Each named move below is a turn or a mirror, shown by a few rows before and after it. Which moves, in which order, take the first row of each later pair to the second? The first pair is answered.
T (before |-> after):
[ -5 -15   7   9  11   2  -4  -2   9   0  -4   0  -5  10   1   0   1   6
  -1  -2  -3   0 -10   6  22  10   4  -6  -2   9   2  -4   4 -12  10   1
 -10   2   9   0  -9] |-> [ -3 -16   9   1   3 -14   0  -1  16   7  -4   3  -5   8  -2   2   5   8
  -4 -15  -1   2  -8   0   6   8   9  -7   6   0   4  -3   6  -9   4  -2
  -2   5  11 -10  -9]
[ -5   6   5   4 -30 -12   1  10 -12  27  -2   3 -36  11   1 -29  17 -11
   5  -5  -2   2   5  -5  -8   8   6  -4   9  14 -19   4   4   2  -8  13
   9 -10   1  18  20] |-> [ -4   6   5  10 -23  -2  -1   9 -17  23   0   1 -35  11   4 -32  14 -10
   8   5  -3  -1   4  -3   4  10   3  -2   5  20 -21   3   4  -1  -3  16
   5 -15  -1  26  20]
[  1  15  -5  -9 -11  11  22  -6 -11   9  -1   8 -20  -7  30  -5  -2  -4
  16  13  18  -7  15  -3  13  -7   6   4 -11  10  -6 -17   0 -17  -5  13
   8 -11   4  19 -10] |-> [ -1  13  -6 -19 -23 -10  25  -6  -1  21  -3  12 -19  -9  24  -4   4  -4
  11  -5  18  -4  17 -11  -5 -11  14   2  -3   0  -3 -13  -1 -14 -13   8
  16  -4   6   4 -10]
[ -1   8  23   8  -6   9  -7   8   1  -3  -9  -2   9  12  -2 -10  42   2
  -9  -8  -5  24  13   7  11 -15   1   2  24  -1   1   4  18 -23  -1  21
  -8  -2 -14  20 -14] |-> [ -3   9  21   5  -9   5  -5   5   3  -1  -8  -2   8  12  -3 -10  42   2
  -9 -13  -3  24  13   4   6 -16   1   0  26  -3   1   5  18 -21  -2  20
  -6   0 -13  15 -15]
L (before |-> after):
[ -1   5   5  -8  -8 -11  -5   4   4   7   2   7  -2   6  -2  -6  16   4
  -9 -18   4   8  -4  -8  -1   2   2  -6   5  -3   9   3   4  -1  -4   4
   1   2  -1  -7  -4] |-> [  0   4   6  -3  -5  -4 -11   5   2   9   6  10  -4   1   3 -12  18  -1
   0  -9   2   9   3 -10  10   1   3  -3   1   0  -4   1   8  -8  -2   3
   0  -2   2   7   4]
[  8   3   3  -5   3  13   4   0   7 -12   5  10  24  19  -8  -5  10  14
   4   5  -7 -10   0   0  26  -1   1   2 -13   7   1  -4   3  -9  10   0
 -18   5 -10   3  -3] |-> [  9   5   1  -2   4  16   7  -1   4 -17   6   8  20  19  -8  -6   2  12
   4   9  -7 -11   0   2  24  -1   1   1 -15   7   1  -5   3  -8  10  -1
 -20   2 -12   4  -4]
[ -3 -13   4  -1   5  10  -8   6 -13   7   0  12 -15 -15  -5 -16   3 -18
  17   3   1  -5  14 -20   6 -11   6  17  -7   0 -25  -6  -8 -10   8   0
   7 -12  -6  24  25] |-> [ -7  -5   1   6  10  16  12  -1 -21  -7  -7  -1 -23  -7  -7  -9 -23 -20
   7  15   3 -18   4  -8 -10  -5  -1  16 -16   1  -9  -9 -16   3   4   5
  11 -13 -16  15  16]
[-15   1  -3   5   0 -11  17  -3  -3  10  -5   0 -13  -4 -16   0 -15  -2
   7   6  -2  -2   5  -6 -12   0   1   5  -3  -9   4   4   8   6  -1   8
   5   0   2   1  -4] |-> [-13   0  -2  -1  -3 -18  13  -1   3  13  -5   2  -8  -4 -17   1  -9   1
   6  -1  -2   2   4  -9 -12  -2   3   1  -1 -12   6   6   9   5  -3   6
   6   2   4  -5  -7]
C (before |-> after):
[  2  12  16   5 -17 -10  13  -2  -6   1   0   1 -27  13  -1 -11  11  15
 -21 -18  -7  -4 -15   0  -1  11 -13   0   9   8  26  -3  20  16   5  22
   2  16  -6  -9 -16] |-> [  6   6   8  -8 -10 -18  12  -8  11  -5  -1   4  -5   1  -9   6   5  16
 -21 -24 -10  -5 -13  -8 -10   2 -10   2  15  -3  33   0  12  21  -3   5
   6  20  -4 -28 -18]
[  3  -4  -2   5  24  12   9  22 -11  -7   4  -7   6  -3   4  -3 -13  -4
  -1  16   9 -24  13  11  12   0 -23   6   4  25  11   3 -14   1  -3  13
  -6   0   2  27  12] |-> [  5  -7  -5  -5  29   6   9  20  -4 -12   2  -8  19  -9   1   9 -19  -3
  -3  13   7 -27  15   8   2  -5 -22   7   7  17  15   5 -19   5  -9   2
  -1   3   4  13   9]
[ 11 -12  12  -2  -8  -1 -10  10   6  21   8  12  -6  -8  -6   2   7   6
  -3   1   2  12  11 -17  24 -13   6   9  -2  -7 -11  -3 -14  -1  -3  -2
  -8  -3   3  -3  14] |-> [  3  -3  15  11 -14   3   9   9 -11  21   6   2 -29   5  -5  -2  -8  -1
  -9   9   9   5   8  -9   9  -4   1   7 -10  -3  -8  -5 -14   7  -3  10
  -2  -6  -4   2  17]

Each pair is two moves apart.
[  5  -4   8  -7 -13 -14 -16   6   7  21   4  12  -3  -8   2  -9  29  -5
  13 -13   9   6   8 -13  15  -3   9   3   5   1 -23  -2   7 -11   6  -2
  -1  -3  10  20  11] |-> [ -5   1  -5   3   1  -4  15  -9 -12   0  -5  -5 -12  -8  -3  11 -24 -21
   9  21  12 -19   7  -1 -23  -1   1  11  -8  -5 -11  -5 -15  12  -9  -4
  12  -7   1   8  12] -> L, C
[-20   7  15  -6  -8 -18  16  -2   1   8   6 -25  -1  20  -2   3  -3   0
 -15 -17   5   0  -8  -4 -40   6  -9   4   5 -10  10   1   8  18  -9   4
   5   0 -10 -14  -1] |-> [-13   6  15   9  12  18  -9   2  -8  -3  16 -20   6  16  13  -9   1   2
   0  16   0   0  -7   4  23  11 -17  12  -6   8  -8  -2  16  -1  16   9
 -18 -14  -8  25   1] -> L, T
[  3  -1   0 -12 -10 -25  10   1   4  13  -8  11  -1  -5  -2   1  -3   4
   6 -23   3  -7  -4 -10 -37  -7  14  -3  10 -12   5   7   3   8 -21  12
  11   1  -6 -21   2] |-> [ 11  -1   4   4   8  15 -19   9  -4   2   2  14   3  -7  14 -17  12  10
  19   8  -3  -2  -6   0  33  -3   3   2   0   9 -12   3  13 -14   7  20
 -15 -13  -4  22   4] -> C, T
[ -8  -4  -9 -20   9 -15   1   6  16   2   6  -7  18  11  -1   4  -2  10
  -9  -7  -4   9   1   8   9   3  -6  -9  20  -6  25  -1  13  10  -8   0
  -5   5 -10 -31   1] |-> [ -6  -5 -10 -13  18   2  -6   7  12  -4   8  -8  20  11   3   1  -4  12
  -4   7  -8   7  -2  13  33   5 -11  -7  18   2  22  -2  15   6   3   3
 -14   2 -11 -17   1] -> T, L
[ -3   0  10  16  -4  17 -25   9   6  10  -1  18 -18 -26  -2 -34  37   3
  30  -5   2  28   0 -39  15   9  -6  -4  17   5 -25   6  14 -35   1  14
   2 -15   8  11  31] |-> [-20  14   6  21 -13   0  28  -5 -10  -1 -17  -7 -40  -1 -16 -16  -7  -3
   3 -11  11   9 -16 -25 -57  18 -12 -15  12  -7  11   5   1  -1 -19  28
  26  -4  -5 -27  16] -> C, L
[ 10  13   0  -6   0  -2  14  -7  10   2   2   6  -8  35   1 -27  -2  -7
 -16 -10 -11  -1  18 -11  -7  24  -5  -2   5 -10  -8   5   4  -5  -4  19
   5   4  -4   5  -7] |-> [ 16   5  -2 -16   4  -8   4  -9  21   2   5  12   7  21  -2 -18   6  -8
  -9 -14 -13   3  25 -20  -5  16  -1   4   8 -17 -15   8   1  -6  -9   7
   6   7   1  -1  -4] -> C, L
[  3 -10  -6  -6   9  -7  -9  -2   3  -4  -3   8  10 -14   1  12  -8   0
  11   7  -4  -5  11  -5 -15  -9   6   8   5   1  -7   1 -14  -5 -10 -13
  12  -4  -2 -12   7] |-> [  4  -8  -3   6  11  11 -17   1  -6  -5   2   7   1 -10   9  -2  -6   0
  16  20  -3  -3   9   1  12  -3   2   9  -2  12 -14   0  -7 -10   1  -5
   1 -10  -2   9   7] -> T, C
[  3   9  11  -8  10  15   0   6   6  -7  -4   0  19  11   4 -17  13  11
  18  12   3   6 -15  -2  16   9  -9   8 -15  13  13 -11   2  -2  15 -11
  -7   4   4   6   0] |-> [ -2  14  11  -9   3   4  17   3   3  -8  -7  -7  13  21  -3 -12   6  12
   8   4   6   4 -21   2  -7  13  -9   1 -14   8  28 -10  -2   9  10  -6
   3   9   1  -9  -7] -> C, L
[  2   0   0   0   4  13   1  -5   0 -11   3   2   6  -8   8  -4 -11  -8
   7  17  -3  -7   9   2   1  -2   3   1  -4   3 -10  -2  -8  -1  -1  -3
  -1  -8  -4  -1   9] |-> [  4   0   4  -5  -5   2  -5   0   8   4   6  10   5  -6   7 -11  10  -4
   7  -2  -1   3  10  -6   3  -2  10   0   2   1 -16   0   1  -8   0  -1
   1  -5   0  -1  11] -> T, C
